128 stands for zero in the data rows.
Here are some points:
[127 128 116 117 154 149 127 112 118 141 114  95 128 164 115  82 103 124
 119  78  56 116  68 107  96  87 141  96  91 122 137 119]
[164 121 121 135 132 107 144 120 111 136 114 116 121 120 131 146  68 135
  94  85 107 106 125 146 111  86 138 100 142 151 101 135]
[114 140 102 105 142 100 124 137 107 164 141 139 150 123 115 165 108 148
 133 128 132 161 134  87  84  92 138 153 161  93 118 111]
[163 126  93 134 126 115 125 133 130 126 153 115 138 161 121 182 152 177
 139 154 182 148 109 118  79 184 120 120 105 139 123 180]
[121 149 135 125 196 125 143 116 163 134 184 185 105 153 178 174 148 152
 139 175 157 178 122 111 139 205  39 114 137 180 147 140]
[110 140 179 166  94 119  88  66  88  54 145 139 107 116 150 107 130 117
 155 107  90 124 126  92 136 126  97 116 147 113 101 155]
[132 158 129 122 138 161 149 145 141  90 132 122 178 138 154 135 148 139
 153 132 171 150 149 116 153 159 114 133 131 192 151 164]
[132 167 132  99 128 126 156 146 120  84 124  78 140 113 136 146 155 112
 167 167 156 206 150 111 131 201 148 149 195 167 176 169]
[141 112 144 159 142 126 123 109 104 145 103 118 111 165 135 128 129  80
 125 131  82 147 123 106 138 100 156  91  81 120  97 118]
[ 69 121 155 143 156 159  99 137 155  78 122 178 166 110 178  96  93 120
 141 128 103 111  62 158 159 144 104 112 136  84 136 160]
[ 79 111 125 154 125 149 147 113  96  77 117 130 138 135 134 119 151 132
 164 148  75 126 126 110 245 124 108 137 165 157 158 161]
[150 108 115 108 103 171 171 142 131 175 116 107 143 107  90 144 123 153
 155 106 120 113 139  83 160  90 143 146 150 129 135 142]
[166 125  32  90 121 104 129 184 153 176 155 133 134 104 160 133 112 148
 129 154 156 120 149 136  96 122 120 135 133 136 138 149]
[ 60 200 238 148 162 180 136  45 102  92  59 191 161 153 186  33 162  82
 144 105 124  70 112  83 239 133  99  94 139  98 164 201]
Here are 16 more points, each followed by its number:
[153 147 176 117  95 155  93 126 117 110  74  81 139 115  96  67 146 140
 128 110 175 115 165 137 161 117 154 188 108 121 114 104] 0
[ 86 165 141 130 149 125 131 146  93  63 123 138 149 115 185  99 170 121
 166 129 121 128 148 107 219 138 107 117 118 134 156 174] 1
[127 109 123 149  99 144 129 156  90 134 142  98  71 120 132 133 153 101
 127 137 153 102 145 113 151 119 139  90  97 129 116 168] 2
[127  97 156  79 120 130  99  58 182 121 111 140  89 171 140  96 117 120
 152 103  87 115 120 120 128  81 171 109 110 127  82 100] 3
[177 131 112 151  90 128 125 120 121 115  87 110 148 112 128 101 141 101
 137 164  81  59 147 163 159 133 104 120 106 101 155 115] 4
[128 123 116 130  92 179 130 126 129 148  89 113 123 137 151 113 128 129
 137 152 148 115 130  97 170 155 105 138 143 104 135 132] 5
[179  85  81 130  98 138 149 185 161 173 175 164  88 130 162 137 101 151
 105 175  90 136 142 190  36 119 135 170 143 139  72  92] 6
[146  78 118 144  78 104 120 156 123 137 135 126 129 104 121 126 131 125
  93 116 150  92 145 166 136 110 176 148 131 127 132 129] 7
[ 97  98 121 107 165 110 106 121 164 145 148 173 157 108 116 125 143 168
  97 147 165 155 127 137  96  98 117 112 111 130 125 157] 8
[196 134 148 155 112 147 120 161 168 110 112   7 113 112  79  86 125  68
 109 162 118 160 146 194 122  35 159 113 106 102 128  57] 9
[144  93  91 119 157  81  97  42 159 215 113 196 134 150 133 155 166 143
  88  99  74 119  32 119  48  47 143 141  83 122  77 128] 10
[126 123 147 176 159 140 108 130 142 166 132 153 144 100 183  90  85 147
 149 109 164 116 132 100 154 162 108 146 132 119 152 108] 11
[101 213 161 132 167 194 100 123 133  74 137 149 143 152 140 119 144  78
 148 135 173 123 143  86 198 186 104 117 109 140 146 189] 12
[ 68  89 158 175 112 141  66  89 116 133 132 180 157 168 166  96 136 132
 143  91 146 107 107 102 178 132 128  90 111 106 134 116] 13
[132 117 130 127 130 129 110 146 120  95 141 142 138 128  78 137 121 118
 118 104 120 133 103  91  96 145 152 137 152 126 184 102] 14
[146 162 134 140 115 186 102 110 123 142  59 116 102 110 113  80 109  97
 108 105 120 139 122 137 122 124 174 113 136 113 126 123] 15
Which three of these numbered points are nearest to each point below, looking only along the 3 directions in which the first points spread most? Their numbers follow each, nearest first.
[145 107 113  75  80 134 111 106 134 181 122 179  77 163  92 102 140 138
 142  88  68 143  81 162 108 107 164 130  97 150 118 109] > 3 7 9
[ 81 129 131 137 128  87 123  76 139 130 165 182 122 124 138 205 102 126
  98 163 147 128 111 139  78 154 101 127 112 100  81 194] > 8 11 14
[134  66  77  95 165 118 133  75 118 204 150 196  59 106 101 162  91 113
 100  97  70 141  89  96  40  66 114 128 127 129  86 143] > 10 6 3
[149  91 123 137 169 142 126 121 176 117 133 140 111 129  79 136 121 140
  96 119  83 133 115 141 102 109 142 113  99  66  70 124] > 3 10 8
[203  94 160 147 102 137 105 169  97 138 100  89 108  58  55 131 156  94
 136  86 123  81 152 136 187  90 127  86 162  82 147 110] > 0 9 15
[110 154 197 105 136 135 131 179 104  85 111  79 121 155 133 177 167 141
 136 122 124 134 170 147 155 157 142  81 131 190 143 137] > 5 2 14
[180 221 226 118  50 216 169 255  97  16  93   0 173 108 104 119 122 105
 163 110 162 153 208 135 255 159 155 116 103 115 231 106] > 0 1 5
[161  69  69  70 129  30 128 106 193 195 123 156 140  96  85 178 132 173
  66 147 100 113 122 143  40 177 130 123 175 153  56  65] > 6 8 7
[ 95 126 107 162 157  99 156 175 129  76 162 112 101 126 151 191 125 125
 131 169 131 155 140 125  92 148 110 148 125 131 137 122] > 8 14 11
[ 66 176 164 163 181 153  97  88 126 105 137 209 165 118 185 123 116 106
 155  76 126 105 172  98 156 169 115  88 118 118 171 126] > 13 12 11
[ 81 119 137 154  88 164 132 130 124 168  92 172 103 133 120 117 179 102
 112 121 127  94 119 131 137  99 115 138 119 165 151 127] > 4 2 5
[ 68 136  94  97 170 114 104 116 136 136 138 197 152 115 152 141 147 182
 159 159 133 165  76  97  66 179  88 127 170 115 129 166] > 8 11 14
[131  87  81 110  79  87 160  96 144 142 119  94 154 114  59 171 150 155
 118 105 129 149 111 101  96 144 175 111 146 147 112 124] > 7 9 14
[104 138 142  92 122 169 139 100  93 115 149 102 116 127 156 105 116 103
 141 134 158  80 126 122 147 147  92 108 168 162 168 109] > 5 11 2
[121 125 108 131 160 127 100  85 137 117 120 198 143  96 207 151 102 121
 125 165 142  97 153 147 164  86 102 152 133 108  81 155] > 11 8 13
[145 160 201 155  96 115  97  74  91  51  60 169 131 109 132 105 131  81
 150 109  97  75  78  95 192 138 116 129 114 113 177 107] > 13 1 4
[193  17   0 130 189  23 171 185 174 252 226 196  97  82  82 195 115 242
  77 220 139 178 118 174   0 124 155 145 172 167  31 116] > 6 8 10
